One vector is turned by the same rotation once a tick. Each row is the vector after some number of ticks, and that number follows the row.
The counts run from 0 to 465.
[  4  -9  -5   7  -6  -5 -13 -14  -7  12 -12   3   4 -13   7  10  -9   3
   2  -1  -4   6   6  -3  -4 -13  15  13  -8   8 -11 -14  22  -5  23   1
  -1   6   0  -2   1  -1  -5   7  13  -3  10  -5  26  -5  -4  -8  -4  -6
 -12 -14   2   2  -7 -15   3   2   2   8   0   8  -6  10   8 -11   4  -5
   3  -5]
49
[  5  -6   2   2  -6   4  -3 -10   8   7  -7   4   4  -9  -2   5 -11  11
  -7  12   6   1   2  10   7 -13  11   3 -16   5  -7 -12   6  -3  22   7
   8   9   6   0   5   5 -23   6  12  -5   7  -1  16  -8  -3   9   6 -14
  -9  -7   7  -3  -6 -15   2   7  -3  11   7  -3   2   2   4 -12  -4 -16
  -7 -15]
86
[ 17 -13  -7  -5   4   2  -9 -15  -6  14  -3   7  11 -17   7   3  -7  13
  -7  -7  -6   6   1   1  -7 -13  10  17  -2   0 -10 -10   9   0  18   6
  -7  -1  -2   1  15  -7 -18   2   3  -7  -4  -8  16  -3   6   2   4   1
 -16 -12  -5   2  -6  -7  -9  10  -1  15  -2   5   4   3   1  -6   1 -13
   5 -14]
434
[ 10  -5 -10  -2   3  -1 -15  -3  -3   4 -12   2   3  -6   7   2  -5  14
 -11  -1  -3   2   4   5   0 -19  13  11 -12   0 -11   4  12   1  21  13
  -2  -3   3  -2   1  -5 -19  -1   7   0   2 -20   6 -17   3  13   7 -10
 -19 -12  -6  -3  -1  -7 -13  -3   2  15  -2   4   5  -1   1  -9  -5  -1
   0 -14]
253
[ 12  -9   3  -4  11 -12  -8 -10  -6   9 -10  16   2 -15   6  10  -3  17
 -10   9  -6   2 -12  -2  -9  -3   7  11   7   8  -7  -8  -2  -1  19   4
  -3  -1  -9  -1   5  -2 -21   7   5 -15   4  -5   2 -16  -5  -6   3  -4
 -14 -11  -5   3  -3  -6   0  -2   0  12   6   5   0  -2   1  -4   3 -19
  -7 -20]
318
[  3 -12  -4   7   6  -5 -15   4  -6  12  -9   6  -3 -14   2   7   2  11
  -4   4  -7   4  -1   7   3  -5   0   6  -8   0 -14  -4  16   5  17   7
  -1  -3   3  -1  -1   0 -26   5   4  -6   5 -14   5 -14  -3   2   9 -15
 -12 -15  -4  -9  -1  -8  -5  -7   7  15  -5   4  -8   7  10  -9 -10 -12
   5 -20]
274
[  8  -7  -3   2 -11  -4  -9 -11   4  10 -11   0   7  -7  11   6 -10  12
  -4   1   8   7   3   5  -9 -19  12  14  -9   6 -13  -9  10 -10  23   4
   5  -5  -7   1   3  -7  -9   9  19 -10   6  -3  20 -15   1  -3   3  -9
 -11  -6   4  -7  -3 -13   4   2  -4   7   1   2   4   0   6 -13   0  -2
  -3 -13]
348
[  4   0   1  -8  -6  -5 -13 -11   3   8  -8   1   1  -5   1  10  -8  15
 -15   8   3   0   4   7   3  -7   7   8 -13  10  -8   0  10   7  26   7
   9   1  -1  -1  -3  -3 -18  -1   6 -17  -2 -10  12 -15 -18   4  10  -9
 -17 -12   1   9   0  -4   3   2  -3  14  10  -1   5  -2   4  -6  -1 -14
  -5 -12]
363
[  5 -13  -1  -2  -3  -2 -12 -19  -9  14 -13  -4  -1 -11  -1   7  -8  14
  -4   5 -12  -5  -6  -3  -4 -17  14   7  -3   4  -1 -13   9   4  19   8
   7  10 -11   0   1   3 -19  -6  11  -2  -1  -2  13   0 -10  -2   6  -4
 -11  -5   0   8  -3 -15  -4  10   4  16  -2  -1  -3   6   0 -18   4 -15
   4  -9]
181
[  3  -8   8  -5   0  -8 -14 -14  -8  14  -7  15   4 -15   7   7 -12   8
  -9   1   1   1  -7  -3  -5  -3   8  14  -1  11  -7 -10  -1  -3  24  -5
  -1   4  -8   1   7  -5 -14   6   5 -23   3  -5  11 -15  -6  -2   2   0
 -21 -11  -3  -2  -5   0   9   1  -6   8   9   5  -1   0   4  -5   1 -22
   1 -13]
323
[  7 -10   4   4  -3  -3  -8 -12   1   7  -6   3  -4 -19  13   6 -13   9
  -5   1  -6   3  -2  -3  -7 -14   4   3  -5   1  -7 -14   9  -6  27   4
  -3  -3   2  -3   9  -1 -22   3  10  -3  10   5  18  -6   2   3   1  -5
  -8  -8   8  -8 -10 -22   4  -3   0  13   6   3   6   6   3 -14   2 -13
  -4 -20]
194
[  2  -3 -10   0   2   3 -20  -7  -1  13  -4  -1   4 -13   3   7  -8   3
 -14  -4   0   0  -3   6  -5 -12   7  12  -8  -1 -17 -17  15   1  25   3
   5  -3  -3   1   3 -10 -14  -3   3  -9   2 -13  15  -9   7   5   9  -5
 -25 -14  -5  -5  -4 -15  -1   9   0   7   5   5  -4   2   5 -10  -6  -9
   5  -5]
149
[  7 -13   7   3  -2  -9 -15  -8  -2  12  -6   3   0 -15   5   6 -10  16
   0   1  -4   5  -1   4   3 -12  -1  10  -1   3  -4  -8  13   0  20   1
   4  -7  -7   1   9  -8 -19  -4   3 -16   2  -5  17 -12  -7  -6  11  -7
 -17  -8   2  -3   0  -4   7  -6   1   9 -11   4  -5   9   3 -13   3 -18
  12 -13]
174
[  8 -12 -11   8  -4  -2 -22  -8  -8   4  -8   4   4  -7   4  12  -8  13
  -9   2 -13  -6  -8  -1 -10  -8  11  15  -2   1 -13  -4  15  -4  24   5
  -4  -8  -4 -12   1  -1 -14   0  -1  -3   8  -8   3 -14  -9  -9   2  -4
 -20 -10  -5   1  -5 -10  -8  -6   4  15   3   5   3   0  -2  -8   1 -11
   4 -13]
35
[  6 -14   4   6  15  -2 -19 -10  -7   6 -12   1  -2 -13   3   9 -10  12
  -7   3 -17  -5  -7  -1  -3 -16   8   7  -3  -5  -5 -14   5  -3  17   5
  -3   2  -3  -5   5   1 -24  -3   1   2   8  -8   3  -6  -1   8   2  -7
 -21  -9  -1  -7 -10 -11  -8  -7   4   9  -4   5  -7   4   1 -13  -5 -10
   4 -10]
293
[  2  -6  -2  -1   1   0 -18  -7  -6  10  -9   7   0  -6  -2   8  -5   8
 -19   1  -1  -4  -6   6  -2  -3   9  13  -4   5 -12 -11  10   4  20   9
   4   1 -10   2   0 -10 -13   2   0 -16  -4 -17   7 -14   0   0  12 -12
 -29 -16  -8   3   0  -5  -3   3   0  10   4   4  -8  -4  10  -7  -9 -12
   0  -9]
146
[  6  -9   0   0  -2   2 -15 -16  -8  11  -2   9   7 -11   1  10  -4  12
  -3   3  -6  -1  -3   5  -4  -7  17  21   1   2 -11 -14  13   1  17   3
   6   3 -14  -2   5  -8  -5   0  14 -14  -2  -6  14  -7  -9  -4   2  -7
 -20 -14   0   8  -4  -3 -10  15  -1  15   3   3   1  -2   5  -7   7 -11
   5  -3]
28
[  4 -15   5   7   9  -1 -19  -9  -9   9  -9   6  -2 -11   1  12  -7  12
  -5   6 -22  -4  -6  -2   2 -12   5  11  -2  -4  -4  -9   4  -1  15   6
  -2   3  -2  -5   3   2 -23  -1   0  -2  11  -9   4 -12  -6   1   5  -7
 -24  -6   1  -3  -7  -3  -7 -12   3   9  -2   3  -8   2   6 -11  -6 -14
   6 -10]
292
[  3 -21   2  -1  -5  -3 -15 -13 -14  14 -13  -1  -1 -12   0   7 -12  11
   1   6 -12  -4  -4  -1  -4 -11  13   5  -5   0   0 -12  12   5  20   5
   5   6  -8   0   1   0 -16  -6   9  -3   5  -3  11  -3 -13  -2   8  -4
 -11  -3   0   4  -7 -11  -3   3   3  18  -7   0  -3  14  -2 -15   3 -17
  12 -10]
180
[  3  -8   0  -1 -10  -1 -10  -6 -13   4 -11  -2  -1  -8  13   2  -8  15
  -5  -4 -10   5   8   3   3 -10   9   6 -15  -6 -13  -4  15   1  17   8
  -2   1  -1  -4  -4   1 -13   3  13   2   7  -6  19 -10 -11   2  10  -8
  -5  -7   7  -2  -7 -13  -3 -12   4  16  -2  -1   3   9  10  -9  -7  -9
   2 -16]
374
[  4 -10 -10   2   3 -11 -18 -10   2  13 -12  -6   6  -9   2  12  -5  11
  -4  15  -7   1  -6   2  -9 -22  22  11  -6   2  -7 -10   8   0  18   5
   6   1  -4  -4  -6   5 -19   8  20  -5   5  -9  11 -17  -8   3   5  -5
 -14  -4  -2  -4   0  -3  -4   5   6   6   4   3   1   3   0 -12  -2 -10
   2 -11]
465
[ 18  -8  -2  -6  -6   5  -3 -12  -5   9  -8   9  10  -6   3   2  -2  20
  -7  -1   9  10   6  15  -3  -4  10  14 -15   4 -17 -10   9   0  18   8
   4   5  -4   1   5  -3  -8  12   6  -8   1  -8  16 -11  -7   5   9  -4
  -6 -10   4   4  -7 -13  -5   9  -6  17  -1   0   1   1  13  -5  -2 -13
  -8 -17]
240
[  4  -7   5   6   5 -13 -14  -8   7  12  -9   2  -1  -9   1  13  -5  17
  -6   7  -3  -1  -7   2   2 -10   3  10   2   9  -8  -9  13  -1  22   3
   5  -6  -5   5   3  -8 -18   2   3 -18   3 -10  11 -18  -3  -2   5 -16
 -24 -10  -3  -7   4  -3  11  -3   4   7   2   3  -3  -1   8 -12   0 -11
   3 -12]
169
[  9 -13   1  -4   4 -12 -12 -12 -10   8 -11  12   5 -12   3   6 -11  12
  -5   5   2  -3 -18  -1 -11 -12  12   9  -4   8  -9 -10  -2  -5  23   0
  -2   2  -7  -2   6  -1 -19   9   1 -10   9  -4   3 -16  -2   1  -2   1
 -16  -5  -9  -7  -8 -14   2   3  -2  10   4   4   3   0  -3 -10  -2 -16
   0 -18]
320
[  8 -10   2   2   6 -10 -14 -12   5  11  -6  -2  -4 -16   4   7  -6  13
  -3  -1  -5   8  -3   4  -6 -15   2   8  -3   6  -6 -16  14  -1  23   2
   4  -5  -2   2   9 -12 -18  -2   9 -16   0  -7  19 -11   3   7   6 -10
 -15 -12   1  -5  -3 -14   3   2   5  10  -1   2   0   8   4 -12   5 -13
   3  -9]
172
[ 13  -3   1  -2  -8   2  -5  -8   0   8 -10  12  15  -6   2   6  -3  19
  -9   3   6  11   6   7   4  -7  -1  12 -12   6 -14   3  10  -3  23   5
  -4   0   1  -3  10   3 -19  10   1  -5   9  -7  10 -13 -10  -3  11  -1
 -14  -9   2  -1   0 -12  -1   3 -11  16  -2   6  -1  -5   5  -3  -7 -11
  -8 -18]
237
[  5 -14   7   6   8  -2 -15 -10  -5  12  -5   5  -5 -13   1  14  -7  13
  -7   8 -23  -4  -4   4   2 -14   5  14   3  -6  -3 -13   0  -1  13   9
   1   2  -8  -1   3  -3 -21  -3   4  -7   2  -8   7 -11  -5   1   9 -13
 -22 -12   3   2  -5   3  -7  -8   7  11  -1   2  -8   3  11  -7  -5 -12
   2 -10]
291
[  7 -13   2  -7   0  -3  -9  -9 -15  10  -5  12   6 -16   4   5  -8  12
   1  -7   4   6  -7   2  -8  -2   5  12  -8   8 -15 -18  12   0  23   0
   1   0 -10   2   7 -10  -8   5   1 -13   1  -4  10  -6  -2   0   2  -1
 -12  -9  -5  -3  -8 -18  -2  10  -2  15   0   6  -1   8   7  -9   0 -14
   1 -16]
22
[  6  -3  -4   5   6  -2 -16 -20  -1  14 -11   5   7  -6   2  14  -6   8
 -21   5 -10  -6  -3  -2  -8 -14  15  11   0   5  -4 -11   4  -3  18   6
   0  12  -4  -1   0   1 -15   7   9  -6   3 -11  13 -11  -3  -8   7  -6
 -26 -13  -3   8  -4  -4  -3   3   1   4   9   6  -7  -6   7  -6  -6 -10
  -4  -3]
444
[ 11 -14  -4  -6  10  -2 -17 -12 -20   9 -14   7  10 -11   5   9   1  15
  -5  -1 -11   6  -4   4 -10  -8  11  16  -8   1 -17 -11   8   2  15   4
  -1   4  -6  -2  -4  -2 -10  10  -4  -2   4 -18   7 -10  -8   3   6   2
 -18  -6  -2   0  -9  -4  -9  -1  -2  11  -4   3  -6   4  10  -1  -6 -11
   4 -11]
139
[  0  -4   5   0  -9   2 -10  -9  -7   6 -10   2  -2  -9  11   6  -8  14
  -6  -7 -13   5  10   2   5 -10   4   8 -11  -8 -15   0  15   0  20   6
  -1   1   1  -3   0   2 -17  -1  15  -2   5  -7  21 -11 -13  -1  14  -7
  -6 -10  14  -2  -3  -7   1 -11   1  14  -1   2   2   6  12  -4  -5 -10
   4 -16]
373
[  8 -18  -5  -9   2  -2  -4  -2  -5  15  -3  -1   7 -17  -3   0  -4  14
   0   3  -4   6  -6   6   1  -9   9   4  -8   4  -9 -11  12   6  17   7
   5   4   0   8   4  -8 -24  -1   5  -9  -5 -11   8  -7   3  10   8 -14
 -12  -6  -9  -6  -1 -10  -4   9   7  14  -1  -1   6  10   6 -13  -6 -16
   1 -20]
280
[  3 -12   8   2   9  -4 -15  -6 -13  10  -5  10  -7 -15   4  10  -6  12
 -16   5 -18  -2  -5   2   1  -2  -3   3  -1   0  -5 -11   1   3  20   7
  -3   1  -4  -2   2  -1 -27   1  -4  -6   6  -9   4  -9  -3  -3   8  -6
 -18 -15  -4   0  -6  -9  -2 -12  -1  14  -2   4  -8   3   6  -9  -4 -21
   0 -16]
296
[ -1  -6  -9  -3   1   4 -10   1  -8   9  -5  12  13 -13   3   7  -3   5
  -5   2   6   2  -5   4  -4  -9  12  12 -12   5 -21  -8  10  -2  20   3
   0   5   1   2   3  -2 -19  10  12  -8   5 -12   2 -11   8  11   1  -6
 -17 -15  -7 -10  -2 -12  -6  14  -5  12   9   7   3  -3   8  -9 -11  -6
  -1 -16]
126
[  9 -10   4  -1   2  -6 -11 -18  -4  14  -8  -2   1 -15   4   2  -6  18
  -2  -3 -11   2   1  -2  -4 -14   3   6   0   4  -1 -13  13   3  21   3
   5   2  -9   3   9  -8 -21  -6  11 -11  -4  -4  19  -2  -7  -3  12   0
  -9 -10   5   4  -2 -12  -2   5   1  14  -8   4  -6   9  -1 -15   5 -15
   5 -10]
177
[  5  -1   7  -9   2   4  -5  -8  -2  10  -4  15   4 -14   4   6 -12  15
 -10   7  -3   1   5   2   8 -10   9  10 -11   8  -8  -1  -3   2  17   6
   0   8   0   4   5  -2 -22   0  10 -14  -2  -7   7 -13   0  17   4  -2
 -19 -14  -1   4  -5  -1  -1   9  -5  17  11   4   7  -4   3  -6  -4 -15
 -10 -12]
105
[ -1 -12  -3   1  -3  -4 -16 -10  -7   9  -8  -3  -5 -11  -3  12 -10   7
  -7  15 -11 -10 -10  -2  -4 -10  19   4  -4   2  -4 -14   8   3  23  10
   7   4  -4  -4  -3   4 -17  -2  10  -3   5   0  10  -5 -12   1   2 -11
 -15  -8  -2   4  -5 -11  -5   4   9  14   9  -1   4   8  -1 -14   0 -15
  -1 -11]
185
[  7 -15  -7   0  -4   5 -10   3  -3  10  -1   9  17 -17   4  10 -11   9
   1   4   2   7  -2   9  -3 -15  12  19 -12  -1 -18  -8   8  -3  19   1
  -1  -5  -4   3   4  -6 -11   9   6 -10   6 -10   5 -13   4   6   7  -7
 -21  -7  -1 -11  -2  -2  -4  10  -4  10   0   7   6   2   8  -9  -8  -8
   6 -16]
130
[ 12 -16   5   2  -2  10  -2  -6  -9   9   1  17   7 -20   5  10  -9  16
  -5   1 -16   6   6   5   6  -6  -1  15  -2  -3  -8  -9   5  -4  16  10
  -5   2   0   4  14  -4 -16   4   0  -6   5  -2  12  -4   1  -3   9  -6
 -19 -15   5   5  -9  -7  -3  -1  -1  16  -1   7   0   1  11  -6  -5 -10
  -2 -15]
413
[  9 -14  11   3  -3   4  -8  -3  -2   6  -3   8   2 -11   1   8  -9  21
   6   4  -7   6   6  11  12  -4  -1  12 -12  -3 -12  -4  11   1  16   2
   5  -2   2   0   9  -2 -18  -1   4 -10   6  -9  11 -12 -13  10  10 -11
 -12  -8  11  -5  -7  -4  -2  -4   1  16  -3   1   0   5  11  -7   0 -14
   4 -18]
391
[  3  -4   7   8  10  -2 -13  -9  -4   4  -6  15  -1 -15   5  16  -1  18
  -9   2  -9   0  -8  -2  -6  -9  -2  13   0   0 -16  -8   7  -6  21   5
  -5  -3  -6  -2   4  -5 -19   4   6 -13   4  -5   3 -10   0   1   3  -7
 -17 -19   1  -5  -3 -15  -4  -2  -3  13   4   9  -5  -7  10  -5  -4  -3
  -8 -14]
15
